A hilly landscape, sampled at points; each row gives a point and its height.
Ninu: [135 132  41 140 138  97 149 126  72 148 194  47  77 125  86 138 119  51
 158 119 133  98 117 139]  h=98
Rase: [134 126 179 142 141 164 121 123 180 100  92 174 167 140 161 129 145 181
  96 142 139 141 138  93]  h=67
kir: [107 117 145 154 184 187 110 143 180 129 111 147 157 142 167 155 130 177
  98 158 154 136 154  81]  h=91
nes: [ 87 125 147 150 176 190 109 144 180 137 112 153 147 133 161 157 127 175
  95 156 163 141 171  77]  h=94
Veno: [135 120 107 164 213 155 112 140 176 116 130 128 169 176 177 173 112 172
 115 154 143 131 121  87]  h=96
lon: [120 133 100 162 195 162 106 153 169 124 133 130 148 151 177 178 105 154
 118 151 165 143 129  81]  h=84
nubit: [134 121  62 135 129  96 143 125  69 154 181  56  82 114  81 132 120  57
 158 122 130 103 120 149]  h=89
pinun: [181 119 165 114 128 117 105 120 129  83 107 143 158 160 152 110 125 166
 135 128 102 157 111 151]  h=26
zep: [164 132  89 117 112  78 121 116  79 116 151  78  92 133 104 132 118  69
 154 118 120 131 104 165]  h=64
Zirag: [ 29 148 149 121 107 146 154 132 152 184 145 178 133  97 102 119 141 159
 106 109 140  99 158 114]  h=96
dile: [199 136 156 135 166 120 103 115 151  68 101 158 168 185 177 146 104 178
 125 142 111 144  87 122]  h=92
mulu: [140 117 179 105 106 116 126 116 144 104 102 167 160 151 123  94 132 174
 130 104  91 137 124 163]  h=79
Pap: [190 126 153 125 140 116 105 123 135  76 106 140 156 161 162 126 120 159
 128 143 111 159 103 131]  h=0
vok: [144 120  45 149 147  91 143 119  65 131 183  54  85 134  95 147 113  58
 156 134 143 113 109 134]  h=94
pizu: [176 134 133 128 139 114 106 130 132  85 115 126 147 155 158 138 123 144
 129 141 121 161 109 129]  h=24
mur: [222 107 138 131 137  78  96 128 114  38 130  88 116 166 140 108 111 119
 125 146 107 173  91 150]  h=81
mazom: [106 124  80 131 115 130 149 134  85 179 160  68  84  84  90 129 140  61
 144 123 136  98 148 134]  h=90
reko: [ 96 138  98 154 175 163 118 148 145 141 124 127 131 121 160 171 113 139
 119 148 164 135 132  84]  h=50
Sapab: [152 118 156  80  82  90 141 118 101 124 123 134 125 139  96  85 130 120
 139 121  79 127 118 172]  h=86
movep: [113 131 198 123 105 135 130 118 182 110  90 189 168 131 130 101 149 180
 102  93 105 132 141 145]  h=77
rusi: [ 99 123 140 154 187 192 107 147 182 133 112 144 149 140 169 161 124 172
  96 157 160 137 156  77]  h=93
Gik: [198 133 150 135 160 115 105 121 142  67 106 142 160 176 171 142 112 163
 122 147 112 155  94 123]  h=34
delok: [192 130 118 142 151  93  97 129 124  66 127  98 130 165 150 144 112 125
 126 150 124 172 105 132]  h=50
mif: [166 133  96 108  86  73 130 106  60 129 149  80  80 119  85 116 116  52
 167 112 109 118 101 170]  h=74
gan: [216 103 105 131  93  79 107 132  80  68 145  83  87 161 119 108 116  66
 164 109 120 136  79 167]  h=94
Gab: [172 134 106 123 124  88 108 126 104  93 138  91 114 142 129 132 122 102
 142 130 125 156 105 152]  h=59
dilug: [115 140  72 165 167 127 135 138 108 133 144  86 107 108 142 165 122 106
 127 145 162 133 124 100]  h=74
gef: [ 58 123 117 129  93 162 159 134 114 202 133 152 107  85 101 118 146 108
 139 116 137  87 159 123]  h=94
duz: [151 137 127  88  68  94 137 116  80 145 131 109  99 104  93 104 135  74
 152 118 109 123 114 162]  h=86
miz: [ 80 128 129 110  79 149 162 137 117 184 134 156 111  82 105 105 147 110
 138 115 131  95 140 125]  h=91
fuz: [ 50 128 140 134  74 151 168 136 127 192 140 185 114  90  93 101 147 120
 131 104 141  82 155 114]  h=97
tibav: [ 75 145 109 141 171 177 118 140 149 158 120 137 128 110 154 171 117 143
 112 144 162 125 137  82]  h=66
Betep: [ 55 150  98 124 140 171 142 128 119 192 125 116 116  85 127 152 135 125
 129 114 146  96 139 110]  h=88
ziv: [153 130 181 137 138 150 113 115 176  92  80 177 172 152 165 132 141 178
 103 142 128 145 128 103]  h=70
sulu: [154 123 104 156 183 126 106 142 143 101 135 117 154 161 161 163 109 151
 125 158 142 156 120 106]  h=69
Nol: [116 124  90 120 112 118 145 130  85 167 156  82  97  92  95 126 134  79
 150 124 131 107 133 143]  h=50
Zepa: [110 122 213 133 103 137 131 120 189 110  87 192 172 132 127  99 148 185
  98  88 107 138 143 154]  h=99
puv: [ 66 137 145 121 151 170 127 135 168 160 128 155 148 107 136 136 131 169
 102 131 143 122 157 102]  h=89
namu: [ 99 112 102 126  89 137 153 138  85 188 145  93  87  70  90 108 142  68
 145 129 135 103 152 140]  h=93
Fepo: [100 130  75 133 123 134 153 136  91 177 156  68  84  87 100 136 139  66
 140 121 140  97 145 129]  h=91
lefad: [182 135 134 146 176 125 105 126 153  82 110 137 166 179 174 157 114 162
 120 148 118 150 104 114]  h=61
Dizor: [184 116 163 111 123 110 107 121 122  82 116 132 152 159 147 104 125 159
 138 127 101 156 110 159]  h=38
tazal: [ 38 147 148 113 133 152 147 130 167 172 139 165 143  96 113 124 136 171
  99 112 137 108 163 113]  h=93
Kaza: [187 123 171 132 151 120 102 109 153  77  89 170 171 173 170 133 114 185
 127 147 113 147  99 123]  h=86
dum: [101 145 188 116 107 141 135 120 179 122  98 183 159 118 131 106 151 173
  99  96 108 122 143 134]  h=57
Vem: [137 110 203 142 118 125 118 112 174  82  78 200 176 155 141 113 138 188
 109 121 120 151 137 131]  h=94
nazu: [ 62 143 137 127 164 177 120 135 167 161 123 152 142 112 143 156 124 167
 100 147 155 128 166  88]  h=92
batiz: [117 127 154  84  60 104 153 129 111 144 109 164 114 120  93  94 141 109
 136 112  91 115 128 157]  h=90
ter: [153 123  61 128 122  75 127 114  61 129 163  63  78 139  87 139 103  49
 168 116 119 112 102 168]  h=62
Kefot: [133 131 122 105  65 112 147 122  79 161 132 105  88  84  91 100 141  65
 150 118 122 115 129 154]  h=90
nimom: [181 126  84 119  99  69 119 114  66 101 148  77  79 144 100 128 106  53
 168 109 117 125  88 172]  h=22
zalut: [190 110 152  96 102  90 111 120 105  93 136 104 130 154 120  88 127 130
 142 123  92 150 110 175]  h=71
pota: [ 59 111 105 140  82 155 171 141 102 203 129 139  94  75  97 107 150  87
 146 120 136  93 171 129]  h=98
Zat: [186 128 167 133 152 126 103 111 156  79  91 166 173 172 172 136 118 179
 124 147 114 147 101 119]  h=64
Tafis: [ 83 113 121 124  60 141 177 141 101 182 129 140  93  66  96  88 149  84
 146 115 134  98 150 131]  h=96
tur: [146 109 158  86  64  70 155 119  86 122 129 137 111 147  69  72 135 105
 136 120  74 124 127 175]  h=96
Vezen: [158 136 121 119 129 112 111 131 122 104 127 116 139 138 144 134 127 131
 135 134 124 154 113 139]  h=49
mizu: [134 137  43 146 142 100 148 125  76 149 188  51  80 120  95 141 125  56
 151 124 137 101 119 132]  h=97
leli: [ 89 116  88 129 100 147 153 138  88 194 143  78  84  74  94 118 148  62
 141 125 139  99 162 129]  h=96
tam: [191 123  98 108  88  68 122 115  72  96 150  84  85 141 101 110 110  62
 164 107 113 127  81 171]  h=44
fila: [ 80 132 160 126 142 169 133 134 174 143 125 163 155 112 138 124 136 178
  99 125 143 123 153 101]  h=87
rufu: [ 26 152 142 116 139 152 145 127 167 177 141 163 141 100 112 135 133 171
  97 114 141 110 173 112]  h=96
vevan: [148 126 169 141 152 162 117 120 179  97  90 166 171 151 168 137 139 180
 101 149 136 140 127  93]  h=82
lukud: [ 60 143 176 112 126 151 162 127 183 147 138 178 154  96 119 101 140 184
  88 104 132 108 154 110]  h=95
kes: [173 132 125  86  81  77 128 114  81 121 143  96 102 125  97 101 125  83
 150 120 102 130 102 169]  h=76
lev: [ 96 140 114 157 188 189 103 159 181 133 118 142 135 134 176 180 108 151
 109 147 175 142 137  74]  h=94
tus: [121 133 195 136 118 149 125 121 184 102  88 187 164 133 148 116 151 181
  95 112 125 137 147 118]  h=12
Vof: [ 96 130 115 132 162 161 114 143 146 150 131 135 144 118 148 151 125 153
 121 143 146 133 137 103]  h=74
Modu: [131 126  83 149 160 117 121 143 113 123 151  90 126 127 135 153 119 120
 135 147 148 147 123 120]  h=76
Which row is at the bottom of the valley that each row below runs down into?
Sapab => Pap
lon => reko
lev => reko
Zepa => tus
dum => tus
Betep => reko
sulu => Pap
Gab => Pap
leli => Nol
